One turn moves every row onto another: examples first, then more rows asked
Q_757: 30; 23; 18; -16; 30; -3; 23; -31; -10; 14; 11; 20; 9; -3; 17; -11; 1; 1; -9; -5; 8; -6; -4; 6; -15; -7; 0; 7; -10; 15; -10; 35; -1; 6; -36; -25; 4; 25; 13; 6; -8; 10; -7; 29; -2; -2; -7; -10; 28; 4; 16; 12; 14; -19; 6; 5; 4; -5; 17; 4; -30; 27; -16
Q_320: -15; -37; 17; 21; 21; 7; 0; 14; 23; 20; -13; 20; 33; 21; -5; -11; -21; -34; 11; 18; 12; 21; 3; 22; 5; 2; 19; 5; 18; 16; -35; 17; 9; 35; -14; -3; -14; 4; -25; -9; 18; 4; 14; -4; 11; -7; 8; -5; -3; -3; -14; 6; 8; 3; 18; -21; -8; 26; 6; -4; 18; 20; 8
Q_310: 16; 34; 27; -13; 41; -5; 15; -27; 11; 19; 14; 19; 4; 1; 2; -8; -9; -13; 2; 5; 18; 9; 2; -6; -9; -13; 5; -2; -8; 27; -18; 18; 0; -4; -30; -17; 16; 35; -10; -4; 2; 18; -9; 33; -5; -1; -5; -12; 22; -2; 8; 12; 22; -18; 11; -11; 2; -5; 14; 5; -34; 13; -13
Q_275: -3; 26; -6; 11; 29; 23; -16; 27; -17; 12; 12; -16; 9; 7; 7; -6; 22; -24; 13; -20; 20; -15; -13; 4; -14; 7; 16; 5; -13; 15; 1; 6; -2; -13; -4; -29; -50; -22; 7; -2; -12; 1; 43; 17; 8; -7; -6; -7; 13; 2; -1; 4; 16; 12; -5; -20; -9; 6; -8; 29; 37; 22; 15
Q_171: -5; 2; 17; -6; -13; -18; -32; -4; -8; -11; 0; 2; 1; 11; -27; -1; -3; 21; -28; 10; -1; -8; 6; 20; 22; -31; 20; 18; 10; 4; 9; -13; -14; -14; 26; 2; -4; -9; 1; -34; 6; -23; -8; -5; -2; 0; -22; 18; -19; 7; 16; -17; -5; -37; 4; -16; 29; 1; -12; 3; 33; -38; 17
Q_634: 21; -29; 1; -34; -11; 24; -19; -16; -2; -28; 1; 12; -22; -9; -2; -34; 1; 0; -2; 10; 12; -2; -12; 11; 0; -22; 45; -6; 8; 2; 4; -12; -16; -11; 6; 16; -2; 6; 12; 24; 15; -18; -16; 0; -13; -24; -25; 14; -42; 23; 6; -16; -6; 4; -38; -12; -10; 11; 5; -13; 16; -13; -24
Q_568: 28; 25; 25; -23; 24; 4; 25; -25; -11; 23; 4; 16; 6; -5; 17; 5; 6; -7; 2; -9; 19; 6; 6; 3; -13; -19; 12; 9; -2; 25; -7; 22; 2; 6; -38; -23; 19; 23; -16; 3; -4; 14; 0; 31; -7; 8; -14; -20; 21; 8; 3; 15; 14; -24; 9; 14; 7; -4; 8; 4; -23; 29; -19
Q_931: 21; -38; -7; -32; -8; 23; -3; -18; -3; -48; 4; 11; -19; -8; -4; -29; 11; 16; -10; 0; 10; -1; -3; 0; 5; -24; 28; -4; 7; 2; 13; -16; -24; -16; -6; 15; 10; -4; -8; -4; 26; -13; -10; -4; -15; -9; -24; 19; -27; 5; 19; -7; -6; -1; -28; -16; -9; 12; 13; -18; 10; -28; -15
Q_874: -13; 1; 14; -6; -19; -6; -29; 3; -2; -1; 9; 2; 5; 1; -22; -15; -1; 2; -37; 8; -7; -17; -12; 31; 24; -13; 28; 25; 13; -6; 6; -14; -19; -4; 27; 10; -10; 0; -7; -22; 4; -8; -13; 4; 0; -12; -17; 13; -12; 11; 29; -9; -1; -36; 9; -12; 41; -14; 14; -4; 23; -45; 7
Q_865: -13; -34; 22; 17; 21; 25; 7; 9; 11; 10; -22; 21; 31; 16; 2; -16; -21; -39; 20; 17; 8; 18; 12; 20; 4; 17; 8; 5; 30; 14; -36; 14; -1; 26; -16; -8; -7; -2; -32; 2; 16; -5; 27; -8; 9; -16; 3; -8; -9; -6; -15; -1; 3; -24; -2; -20; 0; 19; -1; -11; 13; 15; 6
Q_303: -3; 15; 19; -1; -27; -5; -36; -3; -10; -2; 9; 7; -12; -8; -21; -16; -3; -4; -32; 25; 0; -16; -1; 17; 13; -10; 26; 5; 16; 2; 12; -13; -16; -12; 47; 7; -12; -10; 8; -21; 3; -18; -17; 11; -10; 5; -29; 10; -19; 16; 6; -18; -1; -38; -1; -17; 30; -8; -3; 2; 26; -23; -1
Q_784: -6; -2; 4; -24; -28; -20; -26; 3; -4; -19; -4; 8; 10; -22; 2; -4; 28; 17; -16; 1; 6; 0; 29; 7; 6; -30; -1; 11; 8; 9; 6; -10; -19; 21; 23; -20; -6; 4; 20; 19; -17; -3; -18; 0; -19; -14; -12; 39; -22; 12; -39; 1; -7; 10; -17; 1; 12; 12; 1; 2; -3; -20; -7
Q_298: -7; -34; 28; 15; 17; 28; 18; 10; 4; 2; -18; 19; 18; 23; 2; -12; -26; -49; 9; 14; 21; 21; 8; 17; -1; 0; 23; 17; 29; 20; -31; 19; 3; 35; -6; -9; -10; -11; -33; 5; 9; 3; 20; -1; 13; -15; 10; -16; -5; 5; -6; 9; 3; -8; 10; -7; 3; 11; 1; -7; 20; 22; 7
Q_493: -10; -16; 23; 23; 34; 14; 4; 15; 2; 5; -13; 13; 18; 12; 3; -17; -24; -43; 6; 15; 8; 29; 13; 9; 4; 9; 9; 12; 37; 16; -35; 25; 7; 42; -6; 3; -7; -5; -37; 3; 7; -2; 20; 2; 6; -16; 16; -10; 2; -1; -6; 3; 6; -17; 0; -19; 6; 17; 3; -4; 10; 16; 8
Q_362: 15; -30; -6; -40; 0; 28; -16; -22; -16; -20; 16; 6; -9; -12; -6; -20; -10; 5; -6; 17; 12; -5; -13; -1; 18; -28; 43; 4; -4; 0; -2; -6; -29; -12; -5; 21; 5; -1; 4; -5; 25; -11; -13; 1; -21; -25; -20; 16; -32; 21; 21; -13; -7; 9; -27; -15; -2; 5; 1; -17; 7; -39; -3
Q_91: -8; -36; 20; 23; 21; 14; 9; 13; 9; 11; -13; 25; 18; 17; 10; -12; -28; -38; 2; 12; -1; 12; 10; 12; -11; 15; 13; 12; 39; 18; -38; 16; 2; 43; -17; -8; -2; -3; -19; -1; 15; -9; 19; -1; -6; -20; 11; -11; -8; 1; 5; -1; 2; -12; 7; -19; -3; 16; -3; -6; 25; 21; -1
Q_831: -11; 3; -9; -21; -29; -15; -17; 10; -3; -25; 0; -2; 16; 3; 14; 16; 31; 27; -8; -13; 1; -4; 21; 4; -1; -33; 4; 22; 16; 12; 7; -29; -16; 16; 9; -20; -2; 11; 13; 4; -6; 3; -10; -16; -21; -27; -7; 34; -21; 9; -28; -15; 6; 8; -7; 1; 0; -2; 14; 6; 8; -30; 2
Q_148: 30; 24; 17; -8; 30; 2; 27; -25; -14; 15; -4; 12; -2; -10; 7; -8; -6; 3; 5; -6; 10; -4; 4; -9; -30; -10; 10; 6; -7; 20; -10; 24; -4; 5; -33; -14; 10; 24; -5; 3; -5; 0; 9; 34; -2; 9; -10; -22; 18; 4; 14; 4; 24; -25; 15; 4; 4; -9; 12; 0; -33; 27; -20
Q_124: -6; 30; -6; 10; 13; 36; -10; 19; -21; 23; -6; -10; 12; 14; -5; -12; 22; -16; 15; -11; 22; -18; -9; 17; -27; 8; 10; 6; -18; 17; 9; 7; -8; -24; -7; -22; -47; -12; 3; -6; -8; 4; 50; 15; 17; -1; -10; -3; 7; 1; -4; 3; 26; 9; -10; -18; -10; 18; 8; 28; 20; 16; 13
Q_51: 0; -5; -9; -19; -21; -11; -22; -1; -7; -27; -1; 12; -4; -9; 5; 8; 28; 18; -8; -4; 18; 3; 31; -1; -6; -31; -2; 25; -14; 11; 11; -11; -11; 9; 7; -8; -7; 2; 13; 2; -4; -5; -22; -22; -26; -23; -8; 34; -21; 3; -25; -9; -6; 20; -12; 8; 6; 11; 4; 4; -1; -45; 13
Q_569: 0; 22; -7; 7; 29; 25; -18; 20; -31; 20; -5; -11; 23; 17; 8; -5; 18; -7; 13; -20; 17; -20; -9; 19; -12; 8; 22; 0; -13; 14; -4; 12; 5; -15; -10; -17; -47; -15; -1; 2; -15; 3; 42; 19; 12; 4; 1; -10; 4; 11; -12; 2; 24; 22; -1; -8; -18; 17; 10; 28; 27; 21; 13
Q_663: 20; 34; 26; -16; 24; 11; 22; -36; -8; 27; 4; 17; 11; -8; 8; -7; -1; -2; -1; 2; 9; -6; 9; -6; -21; -11; -6; 7; -5; 13; -13; 22; -9; 6; -40; -18; 8; 30; -5; 9; 5; 17; 5; 29; -6; 2; -16; -13; 21; -2; 3; 3; 19; -30; 0; 0; 6; 4; 17; 0; -38; 18; -14
Q_42: -3; 5; 13; -9; -16; 3; -28; 6; -10; -20; 2; 17; -5; 3; -29; -14; 9; 0; -44; 11; -14; -4; 5; 14; 11; -16; 15; 18; 6; -14; 5; -13; -22; -15; 36; 11; -23; -15; -11; -25; 21; -5; -17; 4; -15; -1; -17; 9; -14; 4; 19; -17; 2; -32; -5; -15; 26; -2; 3; -3; 27; -42; 19
Q_406: 6; -2; -5; -26; -28; -15; -22; 1; -6; -37; -1; 8; 17; -15; 2; 6; 23; 31; -11; -5; -6; -16; 27; 10; 14; -29; -1; 18; 0; -6; 7; -21; -20; 5; 9; -18; -10; -2; 5; -9; -1; 2; -5; 6; -35; -24; -6; 31; -14; 1; -31; -5; 7; 9; -16; 6; 0; 14; 10; 2; 1; -38; 8
Q_651: 6; -31; -11; -36; -9; 25; -10; -14; -5; -44; 19; 1; -21; -3; 5; -25; 14; -6; 6; 0; 21; -4; -12; -9; 13; -19; 41; 4; 1; 0; 3; -12; -16; -10; -11; 22; -5; 14; -1; 13; 21; -11; -17; -2; -13; -22; -42; 13; -28; 20; 23; -7; -4; -2; -16; -12; -9; -6; 11; -11; 0; -26; -10
Q_460: -1; 28; -9; 9; 25; 22; -17; 19; -4; 23; 1; 2; 4; 13; -11; -2; 15; -13; 15; -22; 29; -18; -13; 6; -21; -1; 22; -1; -33; 26; 4; -2; -9; -10; -8; -23; -29; -9; 6; 2; -2; 7; 48; 21; 20; -5; -7; -11; 4; 3; 1; -4; 38; 25; 9; -22; -17; 11; 2; 25; 23; 14; 8
Q_157: -2; 33; 0; 5; 16; 30; -11; 20; -23; 25; -1; -14; 10; 20; 7; 2; 5; -24; 5; -20; 21; -16; -8; 22; -12; 1; 24; 7; -16; 20; 8; -2; -3; -11; -10; -21; -38; -23; -3; 3; -13; 13; 43; 25; 11; 0; -3; -7; 3; 14; 1; 14; 33; 18; -7; -3; -5; 10; -2; 34; 26; 23; 19

Q_493 goes to Q_569
Q_931 goes to Q_42
Where do these go?
Q_831 goes to Q_651
Q_757 goes to Q_91
Q_157 goes to Q_568
Q_303 goes to Q_784
Q_310 goes to Q_320
Q_124 goes to Q_663
Q_51 goes to Q_362

One turn moves every row onto another: examples first, then more rows asked
Q_162: -6; 14; -9; -32; 2; 15; -22; 10; -5; -11; 40; 10; -3; 17; -16; -13; 6
Q_425: -4; 24; -21; -2; -20; -8; -28; 10; 6; 24; -23; 35; -5; 11; -12; 15; 12
Q_650: 19; 1; -45; -9; 1; -19; -2; 27; -8; 0; 11; 20; 3; 7; -14; -6; -9
Q_525: 17; -5; -9; -31; 2; -7; -1; 11; 4; -7; -41; 8; 23; 25; 7; -13; 0
Q_293: 2; 22; 21; 29; 11; -18; -21; -14; -4; 17; -17; -8; 18; -11; 14; -10; 5
Q_547: 5; 36; 8; -5; 3; -3; -10; 16; 39; 18; -18; 12; -15; 2; 5; 8; 34
Q_54: 6; 3; 24; -7; 6; 0; -19; 31; 15; 15; -6; -10; -9; -31; 8; 7; 33
Q_629: 17; -4; 34; -8; 9; 3; 13; 2; 23; 6; -22; 0; -24; 3; 19; -16; 18
Q_445: -19; -4; 35; 11; 12; 19; -3; 7; 25; 9; -8; 22; -20; 4; 0; -15; 15
Q_648: 5; 11; -28; -1; 19; -21; 16; -15; 1; -13; -1; -2; -28; -10; -13; 24; -4
Q_880: -21; 24; 4; -18; 12; 8; 32; 11; 10; 14; 19; 5; -6; 18; 4; -8; 23
Q_764: -38; 46; 12; -10; 14; -12; 17; 5; 0; 3; -19; 3; -9; 16; -4; -11; 6
Q_835: 15; 17; -19; 15; -1; -45; -2; 17; -6; -13; 0; 15; 4; -16; -25; 0; 3
Q_739: 15; -13; -4; -46; 5; -12; -13; 4; 8; -20; -26; 5; -9; 8; -10; -12; -13
Q_389: 16; 8; 11; 16; 33; 6; -7; 0; -4; -14; 9; 15; 31; -18; 1; -31; -2
Q_70: 7; 2; 4; -57; 9; 10; -28; 8; 7; -3; 2; 5; -8; 8; -7; -7; 22
Q_958: 3; 6; -7; -16; 32; 20; -23; 24; 18; -25; -4; 10; 12; -25; -25; -20; 1
Q_991: 7; 28; -22; -17; -10; -11; -25; 10; -13; 7; -22; 18; 7; 15; 13; -3; 37
Q_14: -2; 25; -12; -11; 10; -33; 11; 4; -17; 16; 9; -2; -21; 17; -18; 10; 19
Q_451: 2; 28; -13; -46; -1; -7; -22; 7; 11; -33; -20; -1; -7; 10; -12; -13; -1
Q_997: -8; 30; 17; 21; 23; 7; -19; -9; -23; 5; -2; -2; 15; -2; 21; -16; 10
Q_965: 15; -9; -19; 10; -4; 2; 4; 0; 16; -11; 7; -8; -5; -17; 17; -2; -29
Q_722: 19; 18; 1; -51; 12; -18; 0; 2; 2; -35; -9; 2; -3; 5; -10; -12; 12
Q_572: -13; 39; -7; 23; 26; 0; -10; -9; 0; 10; 6; 7; 17; -2; 3; 13; -17
Q_570: -29; 23; 20; 5; 16; -24; 4; -6; -8; -7; 1; 32; 18; -16; 3; -28; 4
Q_597: -2; 11; 23; -11; 5; 7; -3; 12; 39; 18; -26; 2; -10; -7; 15; 1; 34
Q_184: 0; 20; -25; -6; 13; -40; 14; 2; -26; 1; 12; 16; -11; -1; -19; 12; 2
Q_589: 9; -17; 24; -2; 7; 16; -15; 22; -8; -17; -6; 12; -10; -30; -30; -10; 8
Q_373: 15; 4; 17; 2; -9; 27; 13; 14; 35; -2; -12; 9; -17; -5; 10; -15; 25
Q_723: -7; 14; 15; 30; 27; -7; -7; 1; -7; -1; 6; 13; 27; -24; 15; -17; 5
Q_151: -8; 7; 14; -9; -1; 33; -15; 4; 15; -1; 5; 27; -38; 31; -8; -12; -2
Q_822: 15; -18; 13; -25; 0; -10; -26; 0; 12; -24; -14; 6; 1; 8; -11; -16; -30
Q_754: 0; 24; -33; 13; 4; 9; -16; 35; 4; 16; 24; 10; 13; 7; -17; -18; 2
Q_575: -4; 31; -3; 15; 15; 40; -28; 2; 13; 20; -7; 7; 4; 11; -2; -4; -16
Q_46: 4; 7; -17; 18; -16; -25; -1; 14; -20; 2; 10; 10; -10; -6; -31; 2; -10
Q_82: -1; -14; 0; 4; 9; 6; -24; -12; -10; 0; 11; 4; -8; 5; 26; -4; -27

Q_739 goes to Q_184
Q_572 goes to Q_445
Where do these go?
Q_880 goes to Q_958
Q_822 goes to Q_14
Q_46 goes to Q_997
Q_629 goes to Q_722
Q_151 goes to Q_162
Q_589 goes to Q_991
Q_54 goes to Q_525

